arr = (53, 495, 98, 281, 455, 279, 344, 461, 295, 566, 291, 754, 494, 545)
The entry just right of the smallest entry -> 495
The entry just right of 455 is 279
What is the entry just right of the largest entry?
A: 494

Questions about the grid below.
1) Which number is the 3rd smallest entry?
2) Which number is the maximum?
3) Which number is the first entry in reading order?
4) Which number is the fourth entry in reading order?
5) Which number is the entry just left of the smallest entry?
array([[ 0.06, -0.02, -0.11, -0.16, -0.27,  0.14, -0.09, -0.04, -0.03,
        -0.14],
       [-0.01, -0.04, -0.07, -0.10, -0.14,  0.03, -0.05, -0.01, -0.07,
        -0.07],
       [-0.02, -0.05, -0.06, -0.09, -0.12,  0.01, -0.05,  0.00, -0.07,
        -0.06],
       [-0.05, -0.05, -0.04, -0.06, -0.06, -0.04, -0.05, -0.03, -0.06,
        -0.05],
       [-0.05, -0.05, -0.06, -0.04, -0.05, -0.07, -0.06, -0.07, -0.05,
        -0.05],
       [-0.02, -0.13, -0.08,  0.00,  0.02, -0.17, -0.07, -0.06, -0.07,
        -0.05],
       [-0.02, -0.16, -0.08,  0.01,  0.06, -0.20, -0.06, -0.03, -0.08,
        -0.04],
       [-0.05, -0.05, -0.04, -0.05, -0.05, -0.04, -0.05, -0.04, -0.05,
        -0.05],
       [ 0.07, -0.01, -0.12, -0.17, -0.30,  0.16, -0.10, -0.05, -0.02,
        -0.15]])
1) -0.20
2) 0.16
3) 0.06
4) -0.16
5) -0.17

Questions about the row below.
1) Which number is the entry just right of 3?
2) Which number is the minimum?
[ -7  41  -4   3 -28 -49 -14  -3  -9]
1) -28
2) -49

[[-24, 38, -16, 13],
 [-6, 35, 16, 26],
 [8, 15, -11, 30],
 [-1, -14, 4, -27],
 [1, -8, -8, -14],
 [10, -1, 4, 20],
 [20, 18, -13, 13],
 [29, -2, 7, 24],
 [-38, 10, -8, 8],
 [5, 20, 5, 18],
 [-8, 9, -8, -2],
 [-13, 7, 0, -16],
 [41, 7, -2, 3],
 [-2, 2, -7, -17]]
Counting starts at 0.
The entry in row 2 and column 0 -> 8
Read off the bottom-left entry.
-2
The bottom-right entry -> -17
The entry in the top-left corner: -24
The entry directly above 30: 26
The entry in row 0 and column 2: -16
Read off the entry directly above the smallest entry.
29
Read off the entry directly above 41.
-13
The entry directly above 9: 20
The entry in row 1 and column 2 -> 16
The entry in row 0 and column 1 is 38
The top-right entry is 13
Read off the entry in row 2 and column 1.
15
Read off the entry at row 1, column 1.
35
Read off the entry at row 2, column 2.
-11
Read off the entry directly below the smallest entry.
5
The entry at row 1, column 0: -6
Read off the entry just right of -38.
10
The entry just left of 3: -2

B =
array([[  6.94,  11.42,   6.87,   8.97,   9.58,   9.80,   8.08,   8.62,
          9.10,   6.42,  10.22,   8.25,   8.73,   8.16,   8.22],
       [  7.47,  -0.57,   7.11,   0.94,   5.67,   8.17,   2.57,   7.99,
         11.90,  -8.63,   6.97,  10.43,  12.25,  11.15,   7.56],
       [ -7.80, -11.23,  -2.92,  -2.45, -10.51,  -2.77,  -2.31, -11.33,
        -24.34,  28.77,  -2.08, -14.16, -19.64, -23.70,   1.41],
       [  6.32,  10.54,   4.04,   4.11,   8.48,   3.71,   8.70,   9.33,
         12.39,  -0.56,   2.94,   9.75,   7.90,  12.52,   0.44],
       [  4.51,  26.98,   7.07,  10.62,  10.55,   5.86,  13.63,  10.00,
         20.21,  -4.14,  -0.86,  18.55,  17.23,  17.26,   3.03],
       [ 10.18,   7.84,  14.61,   8.32,  11.07,   9.92,   1.44,   6.13,
         14.54,   3.31,  12.65,   2.92,  13.37,  11.57,  12.27],
       [ 18.44,   9.05,   4.69,  14.07,  10.98,  18.26,   9.48,  17.50,
         14.76,  -5.74,  17.20,  18.30,  13.72,  14.89,  10.78],
       [ -7.91,  21.91,   7.20,   2.43,   7.85, -10.86,  10.21,   0.85,
        -11.77,  13.96,   1.59, -12.98,   1.58,  -0.77,   5.28],
       [ 10.18, -14.43,   0.78,   6.59,   0.67,  11.66,  -5.90,   3.28,
         -0.60,   4.24,   8.78,  -4.38, -13.81,  -8.22,   2.31]])
Which number is the entry just left of 13.37?
A: 2.92
Which number is the entry just right of 0.67?
A: 11.66
Which number is the entry just left of 0.85?
A: 10.21
Which number is the third entry in reading order?
A: 6.87
Which number is the third smallest entry?
A: -19.64
Which number is the 1st entry in reading order?
A: 6.94
Which number is the entry just right of 2.92?
A: 13.37
Which number is the entry just left of 9.80?
A: 9.58
Which number is the entry just left of 28.77?
A: -24.34
The entry just right of 3.71 -> 8.70
The entry just right of 0.78: 6.59
The entry just left of 4.11 -> 4.04
The entry just left of 10.00 -> 13.63
The entry just left of 12.39 is 9.33
The entry just right of 7.84: 14.61
The second smallest entry: -23.70
The entry just left of the smallest entry -> -11.33
The entry just right of 10.22 is 8.25

Questions about the table below. Rows and columns are numbered from 0.
1) Give the entry in the bottom-right corner.
2) Give the entry at row 0, column 2.
3) Give the entry in row 1 and column 0.
4) Give the top-right entry.
5) Give the entry in row 0 and column 0.
6) Give the bottom entry of the column that holds the smallest entry.
7) Give the entry directly below 20.
8) Give the entry at row 2, column 0.
[[  2  19  -2 -16   4  -4  -5 -30  -5  25  -7   9 -12]
 [-11   5 -16 -12 -38   6  -3 -18  -4   9  28   1  17]
 [-45 -14  -4 -16 -12  -6   5   2 -11  11  -1   9  24]
 [ -1 -12   3 -12  -2 -23  -1  -9  -7  15  -3   7   2]
 [ -6  15 -10   1  17  -7   8 -11   0  20  -3  -3  -2]
 [ -4   6   4 -33 -16   7  -4 -16 -11  -7   7   5  -4]
 [ -6   2   0  -5 -10  29   2 -18   7   2  -3   0  16]
 [-29  10  -1 -19   9  -1   0  21   7  -7  -7   2  -9]
 [  2   0  10  -3 -27 -32   3  -9  -4  -2  -4  11 -23]
 [  2  16  -3  22 -14   3  -2  -5 -25 -12   7   9 -11]
 [ -8  -8  17  16 -10  15 -15  -4 -13  -4 -21  22  -2]
 [-12  13  17 -21 -13  23  -8 -22 -15  -7  -4   6 -14]
 [-11   2  -4 -12  -9 -15  12  -3 -25 -11  10   3   1]
 [ -1   7   1  -4 -19  24  -4  -2  -8 -23  10   2   1]]
1) 1
2) -2
3) -11
4) -12
5) 2
6) -1
7) -7
8) -45
